In the data rows, zero lies at 4.5, halfway between 4 and 5.
Some points, each followed by its number:
[6 6 5 4 5 6 7 7 7 7 5 7 7 6 6 7 5 7 5 5 6 5 5 6 6 7 6] 0
[5 5 7 7 7 7 5 6 6 6 6 7 7 5 6 6 7 5 5 6 5 6 4 6 7 7 5] 1
[7 7 6 5 4 5 7 5 5 5 6 7 7 6 5 6 5 6 7 6 6 7 7 6 6 5 7] 2
[4 6 6 7 7 7 5 7 7 7 7 5 6 7 6 5 7 5 6 5 6 6 5 5 6 6 5] 3
[6 5 5 7 7 6 7 7 5 7 6 6 5 5 6 6 6 7 4 7 5 5 7 7 6 5 6] 4
[5 5 6 7 7 6 7 7 5 7 6 6 5 5 6 6 7 6 4 7 5 5 7 7 6 6 5] 5
[5 5 7 7 6 6 6 7 6 7 5 7 7 5 5 7 6 5 5 6 6 6 4 6 7 7 5] 6
[7 7 6 4 5 5 7 5 5 6 6 7 7 6 5 6 5 6 6 7 6 7 7 6 5 5 7] 7
[7 7 4 5 5 6 7 6 6 6 6 7 5 5 6 7 5 7 7 5 7 6 7 6 5 6 5] 8
[6 7 5 7 6 6 6 4 5 7 6 7 7 7 5 6 5 6 7 7 5 7 5 5 5 6 6] 9
[5 6 4 7 6 7 5 7 7 5 6 7 6 6 7 5 6 7 6 7 7 5 5 5 6 6 5] 10
[5 5 7 5 7 7 6 5 7 7 7 5 6 6 6 5 6 6 6 6 7 5 4 5 7 6 7] 11
[5 7 7 7 5 6 7 5 5 6 6 7 6 5 6 6 6 5 7 6 4 7 7 6 5 7 5] 12
[7 7 6 5 5 5 7 4 7 6 6 6 6 7 6 5 5 5 7 5 7 7 6 6 5 7 6] 13
[7 6 5 6 5 6 7 4 7 7 7 5 6 7 6 6 5 5 7 6 7 5 5 5 7 6 6] 14
[5 5 7 7 7 6 5 6 7 6 6 6 7 5 6 6 7 5 5 6 5 6 4 7 7 7 5] 15
Which five points above are nearest to each new point by angle? Their numbers follow each, nearest first.
[7 7 6 5 5 5 7 5 7 6 6 6 7 7 6 6 5 5 7 4 7 7 6 5 5 6 6] 13 2 14 7 8
[5 6 7 7 6 6 6 7 7 7 5 7 7 5 5 7 5 6 5 6 6 6 4 5 6 7 5] 6 1 15 0 3
[7 7 5 5 5 6 6 6 6 4 7 7 5 5 5 7 6 6 7 5 7 6 7 7 5 6 6] 8 2 7 13 12
[6 6 4 5 5 6 5 7 7 5 7 6 7 6 6 6 6 7 7 6 7 7 5 5 5 7 5] 10 8 0 13 3
